In the rows, zero is written as 128.
Where one turn sends some rows of the set: a few examples, then the rows asked
k751: [109 124 148 141 142 142  79 111 133 143 156 109 143 122 144 125 129 128
 112 130]
k432: [124 127 168 121 135 161 144 123 137 130 125 101 142 130 118 125 132 130
 103 114]
k75: [131  89 149 116 117 168 148 119 108 111 110 154 145 135 116 136 106 150
 150 122]
k906: [101 121 149 136 149 144  82 108 138 143 154 114 141 122 155 132 125 118
 122 120]
k537: [151 128 118 120 158 109 113 136  82 120 151 114 119 137 109 118 116 120
 130 125]
k102: [135  86 154 110 113 166 149 126 106 109 117 147 144 131 120 140 105 153
 142 121]
k107: [128 163 143 117 132  93 112 138 106 129 127 133 131 121 117 155 120 126
 160 143]
k985: [138 103 135 157 140 123 124  99 100 136 127  82 137 121 132 116  90 121
 130 139]
k785: [126  94 150 110 114 168 150 127 113 104 119 142 141 128 121 145 114 152
 153 132]
k110: [125 161 142 126 124  90 109 145 101 142 126 140 129 115 118 146 116 121
 166 131]
k118: [122 122 162 117 142 158 151 128 143 134 128 113 138 125 120 125 136 133
 100 117]
k26: [101 122 117 126 117 130 100 129  84 158 155 159 124 126 148 139 135 107
 126 103]
k207: [125 106 133 106 112 142 119 129  91 138 115 162 149  94 118 127 130 106
 173 102]
k163: [140 102 127 153 148 127 136 100  87 135 124  94 134 114 138 123  88 114
 133 139]
k867: [146 118 131 142 118 101 136 129 136 138 124 173 137 129 129 164 108 124
 131 146]
k944: [147 111 134 148 114 106 137 129 126 136 115 175 138 136 127 164 102 133
 144 136]
k365: [104 121 151 141 143 141  80 113 131 144 162 111 143 119 147 138 126 126
 114 123]
k150: [119 108 137 119 109 142 123 129  87 141 114 166 155  96 119 139 120 108
 174 100]
k817: [100 112 109 124 125 137 102 123  80 160 151 154 121 124 150 146 141 109
 129 110]
k512: [114 110 135 119 110 137 123 128  87 148 115 173 151  93 121 129 122 114
 171 104]
k949: [ 96 126 116 132 120 135  98 126  88 161 162 159 120 127 142 140 138 109
 130 112]
k486: [148 111 159 138 122 126 160 100 126 149 110 136 114 136 122 125  89 100
 129 116]
k485: [125 123 170 119 139 164 145 118 133 136 120 105 136 131 112 123 132 136
 104 122]
k434: [143 113 150 138 126 126 154  98 128 147 116 142 115 130 133 127  84  84
 132 122]
k562: [141 129 118 132 148 108 107 140  83 133 161 112 115 144 110 123 117 123
 127 124]

k562 moves to k985
k432 moves to k102
k118 moves to k785
Now these:
k512 moves to k949
k867 moves to k107

Where one turn sends some rows of the set: a few examples, then the rows asked
k862: [ 99 134 137 128 158 139 110  88 118 106 173 143 134]
k359: [139 132 153 122 116 155 112 136 146 100 163 144 145]
k780: [137 119 160 161 129 125  95 109 165 129 121 139 136]
k316: [115 127 131 131 127 115  89 133 131 171 119 159 145]
k182: [121 137 125 117 133 118 136 126 141  97 173 160 125]
k715: [ 96 155 122 142 132 118 144 115 138 164 131 167 116]
k130: [106 154 141 140 121 117 130 136 127 156 139 110 115]
k433: [102 132 138 150 133 163 100 130 138 118 175 135 156]
k649: [107 131 126 140 150 133 115  98 128  96 181 146 143]
k196: [111 114 143 113 114 143  84 115 120 155 121 152 145]
k51: [109 125 134 148 138 171  98 124 134 111 174 134 144]
k336: [ 92 127 160 137 150 137  79 113 150 138 129 173 134]
k285: [111 137 127 140 142 147 110  88 124  94 177 141 134]
k570: [107 104 129 103 129 119 103  99 133 155 125 159 129]
k956: [130 128 150 124 125 155 118 144 153 107 171 140 154]
k574: [123 130 131 122 135 116 119 117 144  90 179 165 143]
k850: [100 143 172 139 139 143 131 112 111 125 139 176 111]
k478: [103 149 168 122 135 148 127 102 109 163 141 144 139]
k596: [141 119 154 124 117 150 124 138 154 109 160 130 150]
k966: [150 121 149 132 110 131 130  88 128 146 110 150 131]
k472: [122 150 102 152 119 119 136 112 121 150 134 156 114]
k254: [118 130 130 130 121 128 121  84 161 150 120 120 117]
k542: [113 130 162  99 120 123 114 131  94 150 137 143 118]
k276: [ 91 153 153 124 140 125 110 113  90 155 139 139 131]
k511: [122 128 150 172 123 110 150 132 132 129 141 151 123]
k66: [132 131 131 119 134 124 124 125 145  87 172 159 131]
k262: [114 168 126 136 121 105 147 105 132 137 133 136 111]
k554: [134 117 131 119 104 121 125 106 167 148 121 143 148]
k691: [114 165 170 118 141 132 103  97 117 152 121 138 126]
k65: [148 129 150 123 122 105 123  90 146 149 127 141 150]
k344: [119 143 133 106 117 137  80 133 141 160 120 164 131]
k57: [103 122 128 145 138 162  83 128 140 121 162 131 147]

k262 moves to k276
k596 moves to k182
k574 moves to k285
Now these:
k780 moves to k511
k130 moves to k542
k316 moves to k966
k649 moves to k51
k65 moves to k472

Where one turn sends some rows of the set: a few examples, then the rows asked
k854: [136 124 126 129 157 111 136  93 102 167 156 124 174 111 121 109  95 112
 124 139 133 133  99 125 132 144  97 162 124  98 141]
k42: [125 127 155 135 116 128 155 108 107 101 159 127 158 101 131 123 128 107
 115 109 148 121 107 148 134 112  71 134 151 102 119]
k564: [111 120 145 146 152 137 162 138  79 105 167 135 138 130 138 128 135  90
 126 105 132 130  96 128 138 131 136 155 146 118 122]
k233: [ 99 113 141 128 123 153 117 123 118 132 194 136 142 161 162 122 123 130
 128 131 146 132 131 123 118  94 115  98 123 130 159]
k317: [ 84 125 142 129 116 134 182 104  74 111 148 122 141 121 134 106  83 116
 132 140 148 110  94 129 123  79 126 156 152 107 143]
k886: [122 130  98 124 119 121 139  97 130 139 142 116 112 132 122  87 119 130
 111 124  73 123 110 107  99 117 108 161 123 129 139]
k723: [107 106 127 117 141 122 181 105 131 105 154 125 114 138 127 110 100 131
 118 122 165 110 135 118  71  90 117 139 102  79 134]
k436: [108 128 129 139 102 119 150 128 117 117 162 141 126 147 147 129 125 135
 131 125 136 145 120 122 140 119  83 102 139 141 119]
k615: [126  92 111 130 126 135 165 145  86 110 191 125 113 137 114 112  84 118
 138 125 142  90 107 123 103  96 115 155 145 149 142]
k995: [126 122 127 130 149 111 123  70  97 145 145 111 164 100 111 116 107 123
 118 136 138 112  99 138 115 144 103 160 110  88 150]
k38: [127  87 124 158 134 140 152 120 127 121 173 110 119 142 132 127 132 112
  88 106 151 138 126 132 117 118 147 136  97  93 154]
k741: [128 125  81 107 135 107 137 102 124 142 155 109 110 139 133  98 118 120
 110 111  95 137 121 123  93 117 100 161 124 115 148]
k845: [101 117 136 152 126 139 151 102 104 133 131 162 135 149  94  93 129 131
 124 131 137  99 128 122 119 127 105  97 110 149 127]
k858: [107 117 137 128 121 138 142 133 111 107 181 142 112 142 130  95 111 140
 129 132 154  95 149  93 136 114  91 126 108 144 116]
k457: [109 116 166 150 142 135 150  94 147 110 169 131 153 130 113 124 122 100
 122 148 136 107 106 121  92  82 121 100 146  91 154]
k506: [ 93 135 144 135 121 114 116  95 125 108 175 108 112 144 158 126 145 112
  93  96 139 121 124 132 111  89 119 134 132 109 152]
k388: [118 119 137 124 115 152 173 143 118 136 156 131 132 120 119 115 105  96
 101 136 135 107 116 124  96  97 154 116 152  85 119]
k429: [ 95  80 113 108 164 142 116 110 105 124 175 123 133 116 127 109 102 112
 131 150 101  98 105  81 121 112 104 134 131  94 154]
k887: [126 131 162 132 122 150 154 104 120 143 148 153 142 149 132 120 117 118
 142 141 148 128 118 133 114 131 104  77 135 112 149]
k287: [101 115 166 131 118 144 128 120  83 142 160 121 122 157 133  96 113 126
 132 154 154  87 125 131 123 111 121 119 106 145 165]
k814: [117 137  92 119 120 108 133  82 131 125 156 110 114 115 113  92 114 129
 109 115  96 120 115 110  87 108 111 163 130 112 130]
k125: [ 81  94 144 153 156 120 146  81  91 128 150 140 146 137 131  93 126 119
 115  80 157 144 105 126 110 106 121 156 111 116 135]
k412: [131 119 126 154 141 101 163 114 125 149 161 148 112 145  97 114  92 126
 116 112 159 101 123 109  86 129 137 138 121 131 114]
k540: [ 95 103  97 111 163 131 130  99 113 135 175 119 136 127 125 115  88 100
 130 160 108 109 105  87 115 102 124 128 149  89 168]
k547: [ 95  95 122 110 161 130 116  92 100 114 186 107 135 108 122 106 100 105
 142 147 110 101  95  92 105  99 115 149 143  93 156]
k266: [132 135 133 124 146 121 125  90 100 162 144 121 164 112 129 118 101 128
 114 150 129 103 110 125 129 152 106 163 102  92 147]
k688: [107  91 122 146 143 139 131  97  67 151 167 142 125 137 114 116  95 111
 111 100 170  93 110 133 125 131 140 131 132 126 164]

k887 moves to k436
k741 moves to k540
Now these:
k429 moves to k266
k125 moves to k723
k547 moves to k995
k564 moves to k38
k412 moves to k615
k845 moves to k858
k457 moves to k42

Where one turn sends some rows of the set: a few examples, then the rows asked
k877: [101 131 138 122 134 126 115 112 191 118 176 148 135 142 150 120 104 126
 105 111 137]
k90: [113 150 112  99  83 112 110  96 131 151 176 151 140 127 105 143 125 124
 126 109 115]
k909: [148 160 123 113 125 123 116 119 145 157 120 126 130 147 129 135 102 154
 141 129 149]
k652: [143 152 104 104 142 127 117 134 162 153 143 113 128 129 141 134 116 144
 176 118 142]
k633: [119 120 146 147 133 144  75 125 166 104 174 129 118 128 114 119 107  91
 135 111 115]
k418: [111 114 114 117  94 115  94 113 118 128 146 108 139 136 137 125 148  92
 163 107 145]
k473: [156 149 110 117 141 125 116 123 161 157 138 117 126 131 131 129 116 154
 155 142 153]
k321: [137 122 104 131 137 160 136  92 144 119 127 130 104 134 118 111 132  86
 112 117  95]
k45: [114 143 108 121 132 127 112 115 183  88 143 160 129 138 155 102 125 111
 126 123 130]
k804: [134 161 114  99 127 120 121 134 149 152 125 122 134 141 139 140 101 145
 163 103 141]
k651: [121 150  92  95  93 115 111 106 137 135 174 148 133 118 114 133 147 113
 154 111 108]
k100: [121 133 110 131 165 170 117  72 144 150 143 124 129 143 143 121 159 105
 130 108 135]
k847: [107 139 136 116 146 164 130  80 138 155 131 132 129 147 140 125 158 103
 130  92 127]
k697: [113 136 118 118 154 168 125  81 144 145 134 130 128 139 145 122 167  97
 141  96 125]
k355: [117 128 140 145 126 142  75 127 159  96 159 137 120 131 116 115 105  84
 138 104 112]
k53: [116 156 117 103 123 121 133 134 149 150 130 111 137 126 126 142  87 126
 163 106 117]
k376: [106 138 144 111 123 123 125 119 192 107 159 156 127 134 151 110 128 119
 119 120 128]
k737: [150 152 106 130 137 127 122 114 160 149 135 110 126 114 116 124 103 138
 145 164 137]
k374: [108 138 101 132 142 129 100 111 183 102 163 149 139 146 153 116 102 117
 108 116 137]
k635: [123 105 128 137 101 119  87  97 122 148 162 102 140 138 126 125 140 110
 133 135 161]
k695: [133 146 102 110 140 125 129 131 169 147 150 104 128 105 126 128 108 126
 177 133 120]
k210: [135 147  70 116 111 122  97  92 141 135 182 141 133 116 112 129 141 118
 142 134 120]
k654: [113 114 140 123  83 113  96 105 114 140 144 113 140 145 128 128 141 105
 140 120 150]
k89: [124 119  95 135 144 162 127  90 141 129 143 119 117 142 118 128 109  87
 104  91  98]
k9: [114 134 130 128 153 166 121  70 139 160 139 126 130 148 139 127 150 110
 115 103 136]
k595: [131 111 132 119 135 157 149  97 156 136 154 121 104 122 119 117 144  92
 118 113  89]
k777: [130 144  91 123 101 118  96  85 134 152 183 142 138 129 103 137 123 128
 114 129 128]
k419: [117 109 124 124 143 158 139  96 153 148 166 113 115 133 121 129 117  94
 113  88  95]
k94: [120 128 153 144 117 142  81 126 158  98 153 142 117 135 112 114 110  87
 133 113 112]
k69: [122 122 160 147 123 143  81 123 166 108 167 135 116 130 109 115 111  94
 130 120 115]
k884: [121 104 100 133 112 120  82 105 126 134 163  99 140 132 136 125 147  99
 159 124 155]
k694: [130 159 118 122 117 123 124 118 140 152 116 119 135 136 114 139  76 136
 130 135 131]

k695 moves to k737
k777 moves to k90
Now these:
k633 moves to k69
k804 moves to k652
k45 moves to k374
k884 moves to k635
k595 moves to k321
k9 moves to k847

